In the data rows, the value 128 means zero.
Each pair is two rows. How far apart are they, by a hidden measure? 0 means very close, and 40 very far. Two or three weighted sums of its numbers give each row a place; it is the straight-line distance between the places.
[166 165 145 153 160 159 155 166 159 167 169 170 165 161 157 169 170 160]
[116 142 109 120 171 151 137 135 121 134 134 124 136 116 125 135 130 116] 13
[100  97 132 110  92  95 100  93 114 107 104 101  89 124 112  96 102 147]
[ 62  69  98  98 124 118 148  85  80  61  68  57 101  47  75  88  79  49] 28
[122 128 102 113 150 141 139 123 128 141 139 114 126 102 119 125 125 130]
[161 166 141 158 154 160 140 168 146 164 165 169 166 166 166 163 166 158] 7
[109 107  90 105 106  97 108 104 143 122 106 108  84  81 107 111 107 123]
[132  88 115 144  76  72 110  95 120  85  83 105 117 132 132  77 100  85] 15
[102  84  84  86  87  89 112  91 132 110 107  94  75  67  89  99  94 109]
[120 109 142 124  97 110  95 111 106 114 115 121 103 135 124 116 117 141] 9
[ 77  88  93  93 116 106 111  97 101  81  85  79  85  65  90 100  86  64]
[128 112 133 139 101 109 105 116 117 115 117 129 115 155 138 113 119 130] 22
[137 155 140 132 145 144 120 143 132 144 144 149 142 157 138 147 142 144]
[166 170 145 156 162 164 156 171 161 172 175 169 168 165 163 174 173 172] 2
[145 171 138 141 166 160 137 161 151 162 159 159 158 153 149 163 155 148]
[123 104 132 134  94 101  97 109 110 105 111 121 110 157 130 101 109 133] 3
[ 92  73 123 114  61  76  70  76  77  76  85  97  77 145 117  73  80 103]
[165 136 135 145 126 127 136 138 144 136 136 142 138 132 147 141 148 116] 16
[107 116  95 110 127 115 115 114 140 123 114 112 103 114 117 106 111 131]
[157 163 139 144 155 156 147 158 148 161 168 160 162 159 153 160 159 156] 2
[147 118 130 144 109 108 126 119 130 121 118 133 128 154 134 120 129 140]
[152 137 130 156 125 127 134 142 142 138 137 140 143 135 160 132 144 120] 13
[130 151 117 125 152 145 144 140 143 159 151 134 136 123 135 140 140 148]
[157 156 138 146 148 150 160 155 142 149 151 152 159 134 141 156 156 133] 7
[ 90  98 112 101  87  85 107  89 144 127  91  96  66  58 105 100  96 134]
[167 166 143 157 155 158 147 168 155 166 164 169 164 151 159 165 168 148] 19
[119 121 119 126 143 144 163 129 116 111 119 113 145 101 112 129 126 100]
[152 163 142 152 159 163 159 167 150 156 161 159 160 146 155 164 164 147] 8
[113 123 122 137 113 116 101 121 109 119 120 128 125 168 144 109 116 133]
[155 168 138 146 163 158 154 163 159 173 168 161 160 154 154 160 163 167] 3
[ 58  64  95  90 109 106 131  83  79  55  64  50  84  44  72  83  74  47]
[103 111 136 111 102 104 101 102 123 122 110 108  93 108 114 106 104 154] 33
[135 117 120 114 111 110 140 121 141 129 126 122 107  88 113 136 129 120]
[102 140 111 103 139 124 119 119 124 131 121 114 115 110 116 120 114 117] 15
[164 141 136 147 140 132 138 143 156 146 148 154 151 159 142 142 146 131]
[110 116 117 119 127 132 154 121 107 111 115 111 125  97 108 125 119 100] 16
[130 151 124 128 157 144 144 146 132 140 138 140 146 137 132 146 138 122]
[132 131 144 136 116 129 107 131 116 131 134 136 122 153 142 131 134 149] 11
[135 157 140 132 146 147 115 146 128 146 146 151 146 164 139 144 142 145]
[ 64  97 113  82  90  81  88  74 128 116  71  84  63  47  81  75  65 103] 19
[161 167 135 146 168 165 147 167 153 168 171 163 166 153 153 166 163 154]
[161 158 147 145 150 154 140 161 143 157 162 165 152 156 148 165 162 151] 5
[105 127  89 110 142 135 106 128 135 137 126 118 112 100 119 124 114 122]
[143 131 143 133 119 129 118 134 120 132 136 140 125 143 135 137 138 143] 4
[137  74 111 131  80  59  98  78 139  76  64 106  94 152 111  67  90  77]
[138 140 143 133 131 138 128 140 141 147 143 145 132 133 136 143 144 147] 19
[116 109 144 110  95 115  79 110  98 109 115 128 104 149 109 113 107 131]
[162 164 141 155 153 156 140 164 148 161 163 165 163 163 162 158 163 157] 19
[ 76 111  88  92 108  92 126  99 131 122  97  90  86  64  96  95  87 116]
[174 160 147 155 147 149 147 161 152 158 157 164 157 149 159 166 169 144] 9
[127 139 130 132 140 137 143 141 138 135 132 137 135 120 129 142 135 123]
[136 159 127 136 172 157 147 151 137 146 145 142 151 135 140 153 147 128] 6
[148 152 139 142 141 151 133 154 131 151 155 160 148 160 146 153 151 152]
[163 123 130 150 120 109 122 125 152 121 118 144 138 156 138 120 129 104] 6
[143 151 122 130 149 144 147 146 153 161 158 146 145 133 140 145 146 154]
[145 150 131 138 147 145 153 146 155 161 158 148 145 136 143 147 150 162] 4
[103  92 112 124  88  81  92  88 108  93  91 109 101 164 127  80  89 106]
[114 117 134 112 110 109 115 108 125 124 118 114 107 119 116 114 114 150] 15
[ 70  78 102 100 118 121 145  93  87  65  78  66 103  56  82  94  85  58]
[139 148 134 142 152 148 148 155 144 142 144 147 147 134 140 157 147 131] 13
[125 112 144 125  99 109 106 113 112 118 120 122 104 134 128 118 122 146]
[151 153 136 144 149 151 157 156 144 148 152 151 156 136 141 152 155 134] 14
[ 59 100  81  81  94  78 120  84 127 117  84  78  69  45  83  81  70 112]
[169 173 144 155 170 172 160 174 158 169 173 172 178 156 156 173 171 153] 3
[ 66 101 101  67  90  82  60  74  76  80  77  87  69 120  72  83  69  81]
[161 149 131 156 133 138 145 151 145 145 144 149 153 131 162 144 154 124] 12
[ 81  96 134  94  84  94  65  84  89  98  91  93  81 123  94  84  79 131]
[ 89 100 104 105 116 108 133 110 115 100 102  93 102  73  99 110  97  87] 34
[152 160 140 153 148 156 133 162 139 160 163 165 157 169 159 157 159 157]
[161 128 124 134 125 119 119 132 146 121 125 135 136 130 129 130 132 103] 9
[168 177 143 156 173 172 152 180 162 178 181 174 175 166 165 178 175 166]
[138 130 142 141 118 125 117 131 126 131 131 137 127 153 140 131 136 151] 5
[101 110 130 105  99 104  98 103 133 125 106 113  91  92 108 108 102 132]
[155 162 140 155 155 161 150 166 150 160 162 162 163 150 161 161 164 147] 22
[163 172 151 153 164 164 147 172 162 172 173 169 164 161 162 172 171 171]
[115 109 115 124 113 114 163 116 115 101 107  99 120  79 112 113 115  87] 27
[154 146 143 147 135 139 132 149 137 144 151 150 142 159 152 148 154 150]
[ 86  97 108 113 142 132 146 109  98  86  92  85 114  74  98 109 101  78] 20
[109 102 124 110  97  95 120  97 129 115 110 103  96 114 113 103 108 145]
[148 158 136 150 148 153 131 156 136 154 158 158 155 171 161 153 154 155] 11
[173 170 146 155 162 163 150 169 162 167 171 172 171 164 160 168 170 151]
[174 165 143 154 159 157 157 166 162 161 165 165 173 154 152 163 167 144] 3
[ 87 106  98 106 160 141 138 107  95  93  95  84 113  75  98 111 102  77]
[177 164 147 147 158 157 149 163 160 162 167 168 169 155 153 164 164 143] 27
[141 129 126 133 146 139 152 133 128 119 125 119 146 103 125 132 134 103]
[113 123 131 118 115 113 118 115 130 130 122 116 113 122 123 117 120 152] 19
[169 172 140 150 165 167 155 169 158 174 178 170 170 156 157 169 170 161]
[116 108 131 109  94 107 108 108 113 118 110 122  98 111 105 119 111 122] 11
[118 124 122 110 121 115 127 117 135 136 130 116 112 105 117 123 120 134]
[144 116 129 132 110 107 145 119 141 128 128 129 119 130 128 124 134 143] 4
[171 167 145 152 158 160 153 169 154 165 167 167 164 152 154 170 169 150]
[155 156 139 153 146 151 130 160 142 159 158 161 154 164 162 154 157 154] 6
[125 148 118 123 148 139 137 136 144 157 147 132 133 121 134 138 135 149]
[155 171 130 148 172 169 142 168 156 170 168 162 163 155 159 165 164 161] 3
[142 114 122 119 122 115 144 118 143 127 134 123 124 133 116 116 126 134]
[123 134 128 136 149 149 153 141 129 127 129 125 143 115 127 141 134 117] 11
[167 169 146 157 157 162 143 171 152 165 167 167 164 162 167 168 169 158]
[ 73  83 131  86  67  85  48  72  66  79  81  87  72 139  85  73  68 119] 22
[113 134 129 112 127 123 110 118 129 133 123 122 116 124 120 123 120 136]
[151 120 118 139 112 108 164 123 133 113 113 116 151  88 123 114 126  84] 28
[157 127 128 150 115 114 131 130 137 128 124 137 143 137 149 123 134 114]
[146 103 110 123 148 130 127 105 117  85  96 106 150  98  94 101 107  68] 17
[126 107 123 139  94 103 100 114 104 113 115 125 109 146 135 105 114 129]
[129 128 136 128 118 123 122 125 123 127 134 126 124 146 134 128 133 141] 3
[140 143 129 137 145 149 157 147 134 139 141 141 149 126 132 146 143 124]
[169 154 139 144 158 155 149 155 159 160 165 158 160 152 145 156 159 147] 8
[141 145 128 138 143 145 158 149 137 139 141 141 150 123 136 146 146 126]
[155 129 127 149 119 119 132 132 143 129 129 139 136 138 146 125 136 104] 6
[126 112 108 112 124 121 133 118 138 131 136 117 118 110 111 114 119 130]
[152 164 143 151 163 164 159 166 152 158 163 158 165 149 156 166 165 146] 5
[149 154 142 144 147 152 139 158 141 152 156 161 149 151 147 158 156 145]
[144 141 141 138 132 136 134 140 149 149 142 147 132 138 140 144 146 156] 9
[112 108 144 121  96 108  94 108 111 115 114 118  99 132 120 110 112 152]
[148 114 119 151 100  98 132 119 131 111 110 121 137 116 145 104 123  95] 32
[ 67 102  81  80 120  94 110  90  95  80  80  79  87  82  80  94  80  57]
[152 147 128 130 139 139 147 145 144 152 156 143 143 131 136 150 150 144] 16
[ 95  60 127 107  49  64  71  64  76  67  78  88  65 133 105  68  80 103]
[104 120 134 112 115 114 105 109 128 130 116 111 104 110 119 111 111 152] 16
[133  81 113 144  74  64 101  87 126  80  73 107 106 142 130  70  94  72]
[101 111 117 119 136 131 147 122 114 104 110 102 123  92 113 123 114  94] 20
[117 122 100 108 131 126 136 116 134 142 137 113 117  97 112 116 118 137]
[110  64  91  89  72  62 111  75 125  81  83  82  65  94  80  80  86  91] 12
[134 120 139 133 105 118 103 122 109 120 126 130 112 148 134 124 128 139]
[120 141 121 128 164 146 144 137 125 128 127 121 137 115 126 139 132 111] 10
[147 130 134 143 115 121 123 131 128 126 133 137 132 148 148 134 139 127]
[129 137 130 137 150 150 159 145 131 129 134 130 149 117 132 143 141 119] 7
[146 165 136 144 166 160 155 162 149 155 156 155 159 150 149 162 156 142]
[160 164 143 149 155 157 148 165 161 169 166 168 155 149 157 169 168 162] 10
[ 22  37 111  43  22  35  13  17  19  24  27  35  16 115  40  21  15  85]
[141 130 127 154 114 123 128 135 129 131 133 135 136 141 160 122 136 124] 24
[ 75  57 137  96  45  60  69  55  83  68  64  74  51 123  91  58  69 145]
[119 105 142 125  93 105 108 105 119 115 111 116  97 126 122 112 117 153] 12
[104 110 119 122 138 137 153 122 113 104 110 104 130  91 108 123 116  96]
[142 124 142 132 117 119 137 124 137 130 139 132 122 139 134 133 139 153] 7
[111  88 131 126  72  86  83  93  88  90  95 107  89 144 126  92 101 119]
[ 94  89 143 104  75  95  65  88  87  97  93  99  82 132 104  87  88 140] 26
[136 150 135 131 142 139 132 141 142 150 147 141 141 141 137 143 141 155]
[144 152 144 139 148 145 139 148 149 156 155 146 148 151 148 146 150 163] 2
[110  87 126 117  76  81 103  88  97  84  88  98 102 139  98  85  96 126]
[146 136 141 136 126 129 136 136 147 147 142 144 127 129 140 147 148 153] 14
[126 127 140 117 118 122 109 121 119 121 126 124 119 139 124 126 126 135]
[137 144 134 142 161 158 155 152 139 140 143 141 154 128 139 153 147 130] 8
[ 91  86 138 100  70  91  66  84  79  90  93  99  79 135  97  87  86 133]
[159 140 127 137 135 134 158 143 141 135 141 144 162 134 125 144 145 122] 23
[137 112 135 118 105 108 137 112 129 121 132 116 112 117 117 124 128 131]
[108 127 127 117 119 116 109 115 142 141 118 116 104 102 122 117 116 150] 21
[ 43  50  91  87 113 107 146  68  65  38  47  35  83  23  60  70  61  30]
[145 170 145 141 164 158 132 157 150 164 158 157 157 157 151 158 156 157] 35
[118 113 112 113 112 107 138 112 146 138 129 115 106 105 117 114 120 146]
[145 163 145 140 156 153 131 154 146 159 157 157 154 157 149 155 154 159] 4
[ 77  69 126  91  66  67  91  61  97  82  77  72  64 111  91  65  73 132]
[142 123 115 133 116 115 139 124 131 120 122 133 150 146 117 117 121 117] 20
[ 90 110 136  98 103 104  81  94 105 110 100 102  92 120 101  96  92 132]
[135 144 135 142 157 155 155 151 137 139 144 140 151 129 138 152 146 129] 22
[123 133 114 122 131 125 136 130 153 150 137 129 120 121 130 125 129 153]
[174 175 145 154 168 169 155 176 162 176 179 175 174 161 163 175 174 158] 6
[158 147 138 155 139 140 131 150 148 149 150 154 153 164 160 144 150 140]
[125 135 127 133 142 143 153 143 129 130 133 130 141 116 131 139 136 119] 11
[120 111 143 129 100 112 102 112 114 117 114 123 104 138 128 116 120 151]
[121 132 128 135 144 144 158 140 129 124 130 124 139 111 131 138 136 114] 19
[131 133 133 128 127 128 138 137 146 142 132 138 124 111 128 141 133 134]
[136 144 132 139 148 149 150 151 142 139 142 142 146 129 137 152 144 129] 6
[ 76  86 120  91  67  84  57  75  56  75  80  90  76 147  92  76  71 108]
[131 116 138 129 109 113 128 118 132 125 127 127 113 135 131 123 130 151] 16
[149 128 129 151 121 121 128 135 141 130 128 139 138 148 153 126 138 120]
[109 126 135 109 114 120  81 113 104 119 120 128 114 151 113 115 107 126] 19
[146 155 136 145 154 155 155 159 144 152 154 154 159 141 141 159 154 140]
[112 121 122 126 145 142 153 131 120 114 119 113 135 102 117 131 123 103] 8
[ 62  56  92  90 118 107 148  72  69  43  50  42  92  25  58  74  63  31]
[163 163 139 155 150 155 156 164 150 156 159 160 162 140 159 163 165 141] 24
[132 133 126 134 136 136 164 139 131 124 130 123 143 109 125 135 135 109]
[133 100 128 136  94  92 115 104 121 103 102 118 116 153 124 100 112 139] 20
[142 152 146 138 143 147 122 148 136 147 150 152 145 160 145 149 148 154]
[163 164 139 147 165 166 149 167 155 166 171 162 167 153 153 167 166 153] 5
[159 172 140 149 165 163 152 166 157 174 171 164 164 155 157 166 166 165]
[154 112 121 147 102  93 127 116 141 105 104 127 143 137 134 104 119  93] 9
[ 91  98 128 108  80  99  71  96  73  92 101 104  95 155 113  92  91 127]
[167 157 135 155 149 147 161 157 150 152 153 152 170 137 150 154 159 132] 18
[165 168 146 157 159 163 145 171 152 166 170 167 167 164 166 169 169 162]
[115  81 115 113  72  78 108  84  98  86 100 103  90 141 118  89  98  93] 11
[171 179 149 161 172 173 155 182 162 175 179 175 173 165 168 180 179 162]
[137 142 139 136 137 142 132 145 133 147 142 149 139 133 134 144 141 133] 10
[147 160 138 149 157 160 161 163 148 157 158 157 162 145 149 162 159 144]
[175 185 152 164 175 179 155 187 169 185 184 186 186 175 172 186 184 170] 9
[173 176 146 156 169 168 155 176 167 178 181 177 175 165 166 177 175 168]
[117 114 116 126 142 135 150 122 115 106 110 105 136  89 106 121 116  90] 17
[116 121 113 145 106 115 110 123 104 126 121 126 125 148 149 108 119 131]
[124 144 125 120 142 135 120 136 130 134 131 136 132 132 126 137 129 119] 5
[130 151 140 132 143 141 126 140 138 149 143 140 138 144 140 140 139 159]
[ 81  60 102 130  45  56  67  71  74  68  67  87  80 146 131  47  67  99] 9
[175 187 150 163 178 179 154 189 168 183 187 186 183 175 176 187 185 169]
[122 117 143 124 103 118  98 120 106 116 124 128 110 149 127 122 123 141] 6
[105 110  99 105 114 103 133 105 139 133 122 106  98  97 111 102 106 143]
[144 154 127 134 150 143 145 147 151 161 157 148 146 138 140 149 149 153] 3
[146 142 146 136 133 142 126 145 135 146 144 150 137 140 134 147 145 145]
[ 84  86 138  97  73  84  76  75 101 101  85  87  68  95  94  83  81 144] 19
[162 112 131 138 110 102 128 116 148 113 114 133 126 135 128 112 126  95]
[147 155 137 149 151 156 150 160 141 153 156 154 156 144 152 156 156 145] 5
[165 142 136 152 131 130 139 143 151 139 138 149 151 144 151 137 149 117]
[148 156 140 147 162 159 158 162 145 150 154 150 159 139 149 159 158 138] 7
[159 162 147 149 154 160 142 163 150 161 162 166 159 154 150 166 162 157]
[140 120 127 131 117 120 139 125 136 129 137 132 125 143 132 127 135 136] 9
[ 86 121 115  88 111 101  83  96 103 109  99 108  94 119  97 100  89 108]
[136 154 130 138 166 152 149 152 138 146 143 141 150 136 139 152 146 129] 14
[139 138 146 133 129 135 123 137 147 150 142 144 129 130 140 143 142 158]
[ 91  81 124  91  73  78  98  76 108  92  91  83  72  98  92  82  85 126] 8
[142 139 146 137 126 138 114 140 126 139 145 150 132 157 142 146 142 145]
[121 103 140 123  94 102 115 106 121 115 115 117 103 134 122 109 115 152] 7
[140 164 126 131 160 151 145 151 148 165 161 150 150 145 143 152 151 153]
[145 141 136 146 127 137 123 145 127 140 145 149 137 153 153 141 147 144] 7
[166 164 140 148 162 159 152 163 160 168 170 166 165 164 151 162 164 159]
[131 101 126 120  96  98 125 106 116 107 119 113 102 123 123 116 122 117] 23
[ 77  95  92  96 154 132 127 100  84  85  89  73 102  64  89 102  91  66]
[131 123 111 119 146 142 141 130 130 140 145 122 134 106 122 129 131 130] 20
[116 112 101 114 129 124 120 115 138 125 123 115 111 116 116 112 116 132]
[142 150 133 140 146 150 154 154 139 145 149 147 147 133 141 155 150 133] 15
[100  96 141 120  84 101  80  99  91  99 100 107  93 147 119  99 102 144]
[114 118 143 120 104 120  87 116 104 119 122 123 111 145 126 115 114 142] 4
[172 156 141 156 149 146 142 158 157 154 154 158 159 149 156 153 159 134]
[159 149 132 138 160 161 140 153 150 155 162 153 158 151 142 155 154 141] 14
[144 135 130 139 123 133 131 141 124 137 143 141 134 143 142 137 141 138]
[ 96 100 132  99  88  96  93  93 116 111 102  99  82  97 103  99  97 135] 23
[140 161 142 135 153 152 116 150 136 153 152 154 151 164 143 150 145 147]
[157 142 143 144 136 135 139 144 141 144 148 148 140 148 147 149 152 149] 16
[159 159 140 149 167 165 149 162 147 155 159 154 165 142 150 162 159 140]
[156 165 136 147 175 169 149 163 149 157 158 157 168 146 152 164 162 140] 1
[148 138 144 143 128 132 128 139 135 141 141 145 132 148 145 140 146 149]
[137 159 133 136 155 149 136 152 151 154 148 149 147 137 141 152 146 140] 7
[159 155 145 152 146 151 141 158 151 156 157 160 154 164 157 156 159 162]
[133 113 134 104 108 108 110 109 118 112 120 112 101 107 106 124 122 113] 19
[138 146 138 133 137 137 131 144 144 147 141 146 136 132 134 148 140 141]
[ 82  92 128  89  82  93  71  82 107 110  86  99  74  88  89  83  74 113] 24
[ 94  76 113 130  62  76  74  84  82  81  84 100  87 153 129  70  84 113]
[169 155 137 146 154 153 138 156 152 154 159 163 164 159 148 154 157 131] 1
[162 180 138 150 174 169 156 173 159 179 179 173 170 163 161 173 173 166]
[131  87 118 124  86  79 127  93 129  96  96 106  91 122 118 100 113 115] 13
[171 154 134 149 167 160 149 156 144 147 150 150 176 132 139 154 151 131]
[160 143 129 130 135 135 148 146 151 155 157 144 137 122 137 155 154 142] 12
[152 173 129 143 172 163 152 161 153 171 170 160 162 152 151 161 163 159]
[145 136 122 134 148 142 123 141 149 137 139 139 140 139 133 135 139 136] 9
[ 86 102  99 107 159 144 125 105  92  92  94  82 111  72  97 109  99  71]
[165 159 137 149 177 171 136 159 147 153 156 154 171 147 148 159 158 134] 22
[105 106 120 107 102  98 120  99 134 124 116 103  97  99 112 104 107 147]
[ 47  45 115  61  22  48  20  37  26  39  48  64  34 132  55  45  34  89] 12
[ 98 102 139 107  93 101  93  96 119 117 101 101  84 105 109  99 100 151]
[ 65  91  71  80 135 108 125  82  89  92  87  66  83  53  78  82  76  77] 38
[131 137 137 136 123 135 110 134 117 132 137 140 133 159 146 135 134 142]
[102  94  92  99  97  96 107 102 139 115 109 103  84  94 103 103 101 120] 2
[167 185 142 154 180 176 153 180 162 180 179 181 177 172 164 179 177 165]
[127 127 123 117 120 117 135 121 140 138 137 124 117 118 123 126 129 146] 6
[130 121 111 118 149 146 135 129 124 132 142 115 131 103 121 130 128 121]
[112 133 109 117 162 148 135 130 120 128 130 118 129 110 121 129 125 113] 4
[ 82  91  75  94  95  93 102  99 144 124 107 100  74  76 104  93  91 132]
[116  89  98  95  95  95 111  98 128 100 105 100  84  95  95 106 105  99] 17
[109 115 139 115 108 112 105 108 129 128 115 114 100 109 120 111 113 154]
[155 173 144 149 169 163 145 169 151 163 169 167 167 168 160 167 168 155] 23
[163 140 135 145 134 132 144 144 150 145 147 149 144 148 147 142 150 132]
[141 135 125 129 149 147 139 143 136 138 143 131 138 114 130 145 140 125] 10
[124 128 127 133 145 142 160 136 128 118 124 121 142 108 124 136 131 106]
[151  88 106 121 116  93 145  89 126  68  80  95 157  95  81  82  95  57] 9
[102 110 121 121 137 135 153 122 112 103 110 102 126  93 111 122 116  94]
[122 119 145 122 104 119  95 117 108 123 122 128 107 136 126 122 120 148] 18
[170 149 133 144 165 158 137 150 144 140 144 148 168 137 135 147 148 122]
[ 95 102 117 115 133 129 146 114 109  93 103  94 118  84 105 116 109  87] 18
[144 151 133 142 155 156 154 158 141 151 153 151 157 139 141 155 151 137]
[114 131 132 111 121 121 100 118 123 126 120 126 113 128 117 124 117 130] 9
[124 114 121 116 110 107 134 111 137 129 126 117 109 118 118 117 119 146]
[180 152 140 150 152 144 141 151 155 141 146 152 165 143 139 148 154 123] 10
[ 70  71 101 100 120 114 150  86  84  59  69  58 102  43  77  85  79  50]
[ 94  89 106 111 134 125 150 103  97  80  85  80 119  65  89 103  96  68] 4
[146 147 147 138 135 142 128 145 142 149 147 151 138 138 140 150 146 153]
[ 63  73 127  76  61  72  51  58  75  78  68  77  58 110  75  61  59 121] 18
[137 156 140 134 148 147 119 148 129 147 149 151 148 164 142 145 144 145]
[ 94 101 108 105  90  89 121  93 141 124  99  99  74  80 110 101 104 148] 12
[118 145 124 117 145 132 121 134 123 131 131 133 127 130 124 137 127 114]
[158 162 138 157 150 156 143 165 149 159 162 161 161 161 165 159 163 147] 8
[ 74  79 104  99 119 113 134  98  90  69  80  68  97  60  87  95  87  62]
[109 123 130 113 116 113 116 112 133 133 123 114 110 110 120 113 115 152] 28
[139 123 142 135 112 119 123 125 124 126 130 133 120 143 138 129 135 144]
[135 124 141 124 113 120 121 126 137 135 127 139 113 111 121 138 131 133] 10
[121 125 103 113 152 142 140 123 122 134 136 111 125  99 118 125 122 122]
[141 120 121 125 121 119 146 126 145 133 137 131 124 140 127 126 135 140] 12
[111 123 115 115 117 115 120 115 148 141 117 116  98  92 124 120 119 149]
[165 125 132 150 120 112 125 128 151 125 121 139 135 146 141 124 132 104] 20
[131 109 120 126 107 107 141 114 140 125 128 123 114 136 123 116 126 143]
[ 39  40  83  77  90  91 147  54  59  26  41  21  78  11  46  56  50  16] 27
[141 163 127 138 176 165 139 156 138 152 153 149 156 145 144 157 152 134]
[170 181 150 159 173 177 154 182 163 177 180 182 178 174 168 183 179 165] 11
[164 151 136 141 162 161 144 153 153 159 164 157 161 147 144 156 157 143]
[115 130 124 126 148 137 150 136 124 122 122 119 136 111 122 133 131 110] 18
